Each path below is one point turned by a fixed rotation once a step. After each direction that follows a path, write how fast that rotation turns it, in degrees a step (0 if it stays still).
Each turn is a multiple of 5 degrees from 10 to 175, or 0.
Each row of a path follows its step; steps can be skipped.

step 0: 12 -5 2 -23 -20 3 6 4 22 -20 25 1 -1 16 19 11 -36 -8 -14 23 -9 9 -1 -12 -2 -15 20
step 1: -13 27 -25 8 -17 4 -11 -14 19 -20 1 5 4 14 11 -9 7 23 -4 9 29 28 3 7 26 14 -4
step 2: 9 1 11 -1 4 -9 15 -29 1 -18 -17 3 1 3 15 13 -1 -36 22 38 5 8 2 -5 -2 23 -17
step 3: -28 -21 13 0 -7 9 25 -28 9 -16 -4 -2 2 30 -4 16 29 18 -2 -16 1 4 19 0 -13 -7 -1
step 4: 10 3 -24 16 -6 -1 19 11 7 -7 29 16 -7 10 -27 19 18 -3 22 23 -15 -5 2 -19 -10 11 23
step 5: -16 7 -14 -4 -17 19 -25 -20 -10 15 -6 3 33 6 8 21 -2 1 13 -12 -6 -3 17 -26 15 12 22
step 6: 7 4 0 -13 -7 -11 -5 7 -32 13 -21 28 -14 6 1 -10 20 16 11 10 -16 8 13 -6 -13 38 -15
step 7: 7 -17 10 -8 -19 11 15 -19 4 21 -13 16 -11 23 -7 -5 -40 -2 4 -22 -7 -20 2 -16 -23 -3 1
step 8: -1 -1 -5 1 -14 0 3 29 9 10 19 16 -35 18 24 1 -5 20 -16 -4 -9 30 4 -10 10 1 24
step 9: 12 13 -11 -6 -25 -6 -16 -8 20 -7 9 23 -1 3 13 -9 -28 -14 2 14 20 -23 9 -1 34 17 -9
step 10: 6 8 19 -19 -10 -7 11 -25 1 -5 -20 -17 -8 -2 35 -4 6 9 -15 21 22 28 23 -10 -6 7 -4
Speeds:
-4 6 7 -1 2 3 -1 -1 -3 6 -5 10 5 3 -14 2 8 -4 12 -3 -9 4 4 2 1 -2 10 : 35
-4 -11 6 11 8 -1 9 0 3 3 -4 4 -12 8 0 8 -2 -4 0 -9 -4 1 -3 4 -6 -1 -7 : 85
4 -4 8 -1 10 -7 -3 -6 -3 9 11 -2 -3 3 -5 -7 -10 7 -2 -1 1 1 6 1 7 10 5 : 35
-9 5 -7 -8 5 9 0 8 -3 5 -5 1 1 0 -6 4 -13 6 -7 4 -11 -1 -2 0 -4 6 -6 : 45
-4 -3 11 -1 -7 7 -13 -10 3 2 2 3 5 0 -6 8 -3 -2 -11 -4 7 -4 -7 -5 -2 -3 -1 : 160
8 10 3 1 -1 -9 0 -5 1 -12 -3 -3 -4 0 -7 3 -5 10 -3 -5 -7 -2 6 -3 -12 -8 2 : 100

step 0: 10 -9 -13 32 0 -24 -22 7 4 5 -8 35 -6 -18 17 15 -26 -11 34 -11 -18 12 -16 3 -7 9 6
step 1: 4 -1 -5 -23 -7 -5 -2 17 -12 2 -44 4 -30 14 2 14 0 30 -7 -7 12 21 -17 -10 11 36 5
step 2: -10 -6 2 17 8 -5 -29 -23 -5 -12 16 9 -29 5 2 23 29 2 -14 -11 -5 -18 19 -4 -11 38 -22
step 3: 11 17 3 -2 -11 3 16 10 -5 23 19 -16 -10 21 17 0 24 12 -16 -21 -6 19 10 -26 15 -18 -41
step 4: -20 -13 20 35 31 -7 23 4 -3 11 0 5 -1 -3 27 -21 0 -22 35 -1 0 -6 19 -14 -6 0 -17
step 5: 35 -17 -21 8 -16 -12 23 10 -12 -6 -6 21 9 1 18 -10 -6 11 25 -6 5 32 14 2 33 4 18
step 6: 1 -24 30 -17 12 -2 3 -7 2 -11 -21 6 -3 2 4 -11 -5 7 -10 -26 23 -16 21 5 -3 44 28
step 7: 21 -22 11 -12 -22 -10 -18 2 5 -12 37 4 0 -5 0 6 22 6 -25 -28 -15 14 7 36 4 4 -17
step 8: -12 5 53 -9 7 25 15 19 2 9 -20 -11 3 4 -16 1 -2 -9 -6 -20 -14 8 11 3 -6 -15 -37
step 9: -9 -2 -12 17 -12 -5 25 5 -7 -15 -3 8 16 -12 -4 -1 21 -27 33 28 -19 15 16 32 -2 4 -28
step 10: 32 39 5 -9 -17 21 28 -17 -12 3 -33 4 19 -1 -6 -7 -6 -7 13 -2 11 -8 15 -5 19 17 16
Speeds:
1 -2 0 -12 -6 9 2 -5 3 -6 -7 -1 14 -6 -6 -4 1 -13 0 -2 -8 -3 -5 8 0 -2 -2 : 25
-2 11 -6 4 3 1 8 3 7 7 4 2 8 3 1 -1 8 -8 15 -4 9 -3 2 0 6 -3 6 : 65
12 -2 0 -1 4 2 0 6 -8 15 -4 -4 4 15 -10 -4 -2 0 -4 2 0 -2 -5 1 5 4 -2 : 160
-6 -2 5 -7 2 -3 -11 4 12 5 0 4 2 7 -3 10 -5 -2 1 -3 1 13 1 10 0 4 5 : 55
-1 -1 -8 0 9 2 6 10 3 7 -3 4 1 -15 -1 -1 -13 0 2 5 -2 4 5 2 2 0 -11 : 80
8 11 -8 2 -2 11 3 3 -3 -4 -3 2 0 3 2 2 -5 3 -7 -13 -2 12 3 -2 -5 -8 5 : 155
12 -4 4 3 -9 1 -1 -8 4 7 2 11 3 -8 -4 11 4 4 0 3 1 3 -1 -6 10 -9 -2 : 155

step 0: 4 -22 -6 3 -16 -11 -5 3 20 7 -11 18 24 -2 12 21 -10 29 -29 -14 -9 -10 26 -14 12 3 27
step 1: 3 -17 -1 -11 -14 9 3 -28 17 -23 -2 25 7 -27 26 31 -14 18 -22 -1 6 5 16 -2 -7 -20 -3
step 2: 17 -15 4 9 -27 28 -11 11 31 -13 -27 12 -2 -11 25 22 12 9 7 2 -13 -3 15 -1 17 -24 -3
step 3: 14 -10 -20 -8 -22 -5 -18 8 38 -1 7 28 -2 0 22 2 -4 32 9 1 0 -1 2 -23 9 -7 -29
step 4: 26 -22 -34 -15 -8 14 5 -8 13 -1 -13 -20 13 11 16 29 -3 23 9 9 10 5 14 -14 -1 -8 -29
step 5: 18 -6 -23 25 -18 6 -9 -1 11 4 -4 -8 24 -20 17 38 -10 14 26 -17 -9 7 -5 -7 14 22 -16
step 6: -13 -21 -7 15 -22 -5 5 -6 10 -9 -2 -10 -9 5 41 18 -7 31 15 -11 23 28 -13 -8 4 16 -3
step 7: 0 -31 -11 20 -9 -7 -12 9 24 -1 -12 -19 3 17 12 20 -16 9 3 -37 22 7 32 -2 4 2 9
step 8: -5 -24 -8 0 -13 -12 16 -12 23 7 -19 19 22 -11 15 15 -46 9 3 -28 7 3 0 -11 -3 -5 14
step 9: -3 -37 -1 -2 -15 32 18 -2 25 -22 -4 2 18 -13 26 1 -18 15 -11 -14 0 14 10 23 11 -9 11
step 10: 13 4 -11 25 -22 6 -2 15 46 -20 -10 20 10 -12 20 -7 -13 11 9 -11 10 -3 13 17 -10 -23 -3
Speeds:
2 1 -2 6 3 -3 -14 3 4 -1 16 5 4 -8 -6 0 -2 -3 -1 -11 -4 -4 6 3 4 6 -5 : 155
6 5 -6 1 8 4 8 4 -6 -1 4 -2 15 -6 2 4 -6 9 -8 7 -5 5 -2 5 -2 4 5 : 85
12 -7 6 2 -5 -1 8 2 1 3 5 12 -8 -1 -2 -3 -6 -3 -4 4 -8 3 5 8 1 -13 -1 : 45
5 10 1 10 -4 -5 0 8 3 10 -13 6 6 -2 -3 2 -1 -4 7 -2 -8 -6 -4 -5 3 1 7 : 135

step 0: -2 -2 0 -13 30 -6 2 -2 -17 8 -20 -11 -16 -15 -1 -5 13 0 8 15 -39 9 -13 -12 18 -26 -4
step 1: -3 -21 -25 20 -11 -12 -8 -22 3 9 -17 -19 -8 -12 4 9 3 5 10 -11 -14 26 -31 -3 -12 -18 -1
step 2: -22 -16 0 3 -30 -10 2 -9 -16 -3 1 11 10 15 -8 31 -15 -16 14 -8 -34 5 -16 8 -2 2 4
step 3: -22 -1 35 -13 -12 -13 5 5 -23 4 11 1 5 -10 22 5 -2 -20 -11 -11 -15 3 0 -21 -18 -25 6
step 4: -33 3 16 20 3 8 -7 -5 -5 -13 -5 -7 21 -25 12 -24 -14 -16 4 7 17 5 -19 11 -9 -24 6
step 5: -2 -11 19 11 13 -7 -9 5 -3 -7 16 6 6 -8 -10 6 0 -10 28 17 -3 -17 -21 27 11 -22 -34
step 6: 9 -14 20 -4 -6 -14 5 23 -20 8 -15 -34 -12 -20 -7 9 16 -2 21 -1 5 -13 -24 -12 16 -5 -10
step 7: 1 9 12 24 -26 -4 -13 -9 -14 -17 -24 -15 9 10 -12 6 12 15 17 -31 11 15 -17 -9 -3 -7 -7
step 8: 8 11 29 -9 -9 -3 -9 10 -13 0 -11 22 20 31 -19 13 -22 -10 -3 -3 -5 20 -25 -2 -6 -3 -12
step 9: 7 -2 27 -1 5 18 -9 16 -11 20 -5 -13 9 6 2 24 -2 -16 -29 8 19 4 -1 -5 -12 -34 8
step 10: -4 15 -11 8 -1 20 1 -3 -5 0 -8 -6 35 -5 -22 -1 12 -9 14 13 16 2 6 10 15 -43 13
Speeds:
9 8 0 4 5 7 -3 3 -6 5 6 -2 5 4 10 6 -3 15 7 4 -4 2 -7 -3 1 2 9 : 40
3 4 -5 -6 2 7 -3 -4 5 7 -7 3 2 8 -13 5 8 4 -5 11 6 5 7 -8 2 -1 2 : 25
-4 -4 7 4 1 8 2 3 5 -2 10 2 4 -4 2 2 -13 -3 -4 -1 3 11 9 -8 12 -4 0 : 65
2 -14 5 -2 -3 5 -5 0 -7 -2 -11 1 6 6 7 -2 2 -7 14 5 0 5 1 -4 -3 -10 -3 : 0
9 -4 5 -7 2 -8 5 4 0 14 0 -2 -5 -7 8 -4 0 -4 -8 3 4 2 -7 -13 -3 0 -2 : 130
1 4 -9 6 -8 1 1 8 2 3 1 5 1 8 -1 1 -7 -9 -5 -2 -5 -7 0 -7 -10 -12 9 : 55
-4 2 4 -14 -8 2 -6 -4 -6 1 -1 8 10 1 8 4 -4 2 -13 -5 5 1 0 7 -5 1 4 : 65
